The rows of X fall into 3 groups, and each row is roughly a mix of its group's hidden directions.
X:
[[-33   4 -19  40 -22   6 -16 -35 -33 -21  26 -61  13 -23]
 [ 14  12 -22   2 -30  36   6   8 -21 -34   1  49 -53  44]
 [-27  -4  28 -12  68  33  16 -43   8  40  -3  -6  -5 -24]
 [ -5  17 -10 -29  58   5   0 -54  10   4 -14 -42 -38 -28]
 [ 12 -23   3 -42 -14   9   6   4  44  72   2  22 -15  33]
 [ 15  25  18   4 -48  44 -26  23   4  11  35  14 -59  11]
 [  3  18  -3  -1 -53 -13  10  -4 -73 -46 -18  22  13   0]
 [ 11  16 -27 -29  10  12   4 -58 -28 -25 -53 -39 -18 -12]
 [-45  29  10  20  19 -21 -26   9 -30  44  27 -23  53 -11]
 [  6  -8 -12 -17  -6  32  28 -31 -19 -41 -69  15 -33  21]
 [ 18  16  67  -9  -1 -20   5  15 -28 -13 -18   6  33 -61]
 [ 31 -20  -9 -22 -19 -29   6  32  50   6  41  40 -37  21]
 [ 17 -13 -42  23 -12 -30   8 -20 -16 -75   4 -31  17 -19]
 [-40 -14 -34  -9 -36   8  16 -33 -12  -2  13  15 -59  45]
 [-21 -26  17  14  50  51  16 -39  38   5   1 -18 -35 -15]
 [ -1   5  66 -23  42  23  10 -19  13  39  -7  -1  -9 -49]
 [ -7 -50  18  45 -18 -11  13  -4  25 -35   9 -43  32 -40]
 [ -6 -14  23  -7  68  10   5 -24  41  42  10 -27  14 -35]
 [  8 -13 -45  -8 -33 -24   8  32   5 -12  -4  48 -10  64]
 [-21  11 -17  30 -44 -17 -17 -21 -48 -26  24 -50  23 -24]
 [ -7   9 -12  -3   4  -5   9 -52 -44 -46 -43 -43   7 -30]
 [ 27   6  57 -28  23  51  13  -9   9  23 -44  14 -15 -25]
 [ 20 -15 -34  -3  -9 -40   4  51  18  -1  -2  45  30  49]
 [ 15  -5  11 -30 -38 -22   8  22   7  40  57  53 -13  15]
 [-16  19  51 -11  -4  -8  16 -22 -67  -1 -10  11  30 -46]
 [ 48 -31 -10  -1  20 -39  24  -5  32 -57   5  -9  14 -37]
 [-22  28  36 -26  27  33   6  -2 -22  49  10  55 -25  12]
 [-29  24  16 -10  57  24 -11 -32  17  12  -7 -32 -55 -23]
 [ -3   5  14  -4  46 -42 -14  -6  29   9  -3 -57  25 -51]
 [ -5  14  74 -12  27   7  10 -10 -23  26  15  13  13 -58]
 [-18  20  60  -4  25   0  -5 -18  -1  17  33 -23 -22 -65]
 [  9  -4  -3 -19  16 -19   6   9  41   6  64  35 -60   6]
 [ 33  -6  16 -25 -10 -65  -7  31  50 -10  22  -9 -18 -31]
 [ -1  20  21  18  23 -39  -5  -3 -29 -44  18 -25  29 -63]
 [ 37 -22  21 -22 -17  26   8  23  44   0 -69  10 -19  18]
 [ 10 -26 -75  16  -8  -7  -3  -6  32 -30 -17 -34  -4  40]
 [ 44  16  15  40  23  21 -28  43  15 -21 -12 -24  47 -26]
 [-35 -23  13  32 -53 -14 -12  56  26  17  17  13   3  36]
 [-33 -24  33  21  15  50   9   9  38  28  24  29 -42  19]
 [-24  14   2  17  39 -25 -12 -19 -22   4   3 -54  54 -42]
 [ -3  15  40  26  39  46 -21   6  35  15  33 -22 -32 -36]
 [ -2 -13  16 -10  60  11   7  19  61  34  14  34 -28  14]
 [ -8   6  12  15  17  37   2 -48 -26 -33 -37 -51  -2 -41]
 [-23  24   3   2  34   4 -27  -7  33 -14 -28 -54 -61 -12]
 [ 18   8  23  34  49 -10 -18  30  17 -12   4 -29  54 -43]
 [-22   0 -34  25 -37 -30  -7 -23 -46 -31  12 -44  38 -11]
 [-19  22   6  -8 -20  19   2 -61 -63 -12  -9 -32 -11 -32]
 [-42  -4   3 -11  52  10  16 -57 -15  30 -28 -31  21 -16]
 [  0  -4 -32   4 -73  13  -7  24 -13  -2  -9  24 -14  61]
 [ 44 -14 -58  12 -19  -9 -15  30  46 -31  13  -6 -15  34]
 [-21  -1 -44   8 -42   8  11 -12 -48 -33 -27  22  -7  51]
 [ 24 -13 -52  15 -33  -8 -14  41  35 -13  16  13 -12  56]
 [ 34  17 -46 -26  39  -6  -1 -46  -8 -25 -31 -44   0 -19]
 [ 24  21 -13   2 -64  -7  -9  33 -32 -45   0  32 -27  24]
 [ -1   7  -4 -20 -10 -27  17 -43 -52 -38 -48 -24  22 -29]
 [ 30 -26  -9   8  -4 -16   5  60  49  -6  10  47  10  36]
 [  4  -5  -7  18 -51   8  -1  45  -5 -11  24  57 -16  50]
 [-10  -6  13  -4   1  24 -11  39  24  67 -31  19  31  43]
 [ -3 -12  -4   0  33  46  -5   5  56  51  22  11 -33  31]
 [ 12 -22 -24  20  12 -23  -3  57  47   5  28  33  22  41]
 [ -4  -5 -32   2   3 -49   6 -37 -21 -10  61 -27  32 -31]
 [-12 -30 -28   6  25  -4  36  -5   4 -53 -55  29  -5  36]
 [ 23 -13  -5   5 -65  20  12  27 -25 -10 -20  50  21  40]
 [ 11   0 -34  -6 -59 -37   6  22 -30 -38 -16  32   3  38]
 [-17  25  12 -12 -18   2  -5 -52 -46 -18 -17 -51 -20 -43]
 [ -6 -13 -55  -4   5 -45  -2 -15  -7   8 -23 -41  62  14]
 [ 42  23  -1  14  36 -22 -13  27   2 -56 -37 -18  32 -29]
 [-28 -12 -59  -2 -23  26  -2 -52 -17  28  -1 -30  -6  40]
 [ 20  -7   3 -16  -7  15   0  45  39  34  12  57 -24  46]
 [ 26  -5   3 -18 -39 -27  26 -40 -48 -31  31   7  12 -43]
 [-23 -11  13   9  28  54   4   0  42  23  14  21 -60  26]
 [ 25  10  35   8  25 -40   7  23   1 -53  28  17   3 -56]
 [ 10 -11  -5 -22 -40  54  13 -30  -8  -1 -53   5 -43  29]
 [-25  12  -3  41 -12  20 -21 -33 -26 -18  25 -66   6 -36]
 [-33  12  14   0  73   3  -3 -23   4  49  37  -7  14 -21]
 [ 21  51  32 -32 -15  -8  -2  -1 -67  -9  -7  32  -1 -28]
 [ -8  33  32 -37  37 -28 -11  -7 -15  55  -8 -15  32 -36]
 [ 22 -10  35 -26 -45  39  14  11 -13  27 -53  36   7  18]
 [ 30 -29  -4  -1   6 -24   4  56  60  13  14  38  13  26]
 [-22   4   1 -10  46  49  -1 -14  32  36   0  13 -57  27]
 [-16   2  -3  -4  16  -5  19 -55 -51  20  49  -4  38 -33]
 [ -9 -10  30  29  55  10  -8  36  55  23  40   9   0 -10]
 [-11  -4  -3  16 -36   4 -28  51  50   7  10   0 -50  41]
 [ 37  -6  -2 -34  20   4  23  21  19 -11 -62  51  -6  31]
 [ 24 -13   5 -37  22   8  20  24  36  18 -32  60 -23  38]
 [-14  14   4  -9 -31  25   0 -54 -57  -9 -36 -41   2 -21]
 [ 13 -13   7 -34  24   0  21  27  40  18 -16  63 -33  37]
 [ -1  17   4   9  15 -33   7 -22 -33 -48  60  -1 -12 -50]
 [-31  25  59 -19  12   1  11 -11 -53  36  -2  27  21 -28]
 [ 34  17  -1   9  16 -11 -24   6  -7   9  -8 -49  72 -40]
 [ 38  13 -55  11  -8  52 -33   4  20  11  -7 -26 -12  42]
 [ 56   4   9  -3  20  30  17 -30  -7 -56  10   4 -26 -47]
 [ 10 -16 -30  23 -17 -11   2  55  21 -28   2  46   2  56]
 [-41  32  23 -16  -7 -25 -27 -11 -13  11 -45 -60 -18 -23]
 [-17 -13 -53  -7 -21  21 -13 -25  25  18 -27 -42 -35  47]
 [  7 -14  -2  30 -73 -17   8  24 -32 -52   6  18  19   6]
 [ 13  -2  15 -37 -14 -44  -1  18  30  43  62  27 -20  -8]]
Here is one row of each group, with its name. Which group are the others in?
[-26  -1 -13  12  -6  -7 -15 -38 -17  41  39 -58  39 -25]  A
[ 17  -2  -7  -5 -43  12   7 -37 -31 -50 -53 -36 -15 -17]  H
[-20  28 -23 -18  10   8 -24 -24   9  -5 -47 -51 -59  12]  P

[ 22  -5  22 -26 -26  24  -6   6  30  -5 -76 -21 -40   4]  H
[ 12  -2 -40  16 -15 -24  -4 -13   8 -77  -6 -40 -35  -7]  H
[-20 -19  14   4  53  48  13 -12  49  24   1  15 -44  14]  A
[ -3  -5 -48  25 -30  -9  14 -21 -49 -43  48  18  10  15]  H
[ -9   7  24  35 -23 -37  -2  16 -39 -52   6 -14  40 -41]  A
[-17 -10   7  -8  63   5  -5 -21  49  47  -1 -43   2 -19]  P
[ 24  -2   3 -10 -83 -34   3  23 -32  -8  13  24  25   1]  H
[ 22 -24  28 -16  29  29  26  19  31  40   2  64  10  18]  H
[ 29  35 -22 -13 -37 -13 -24   4 -16 -54 -29 -28 -46  -4]  P
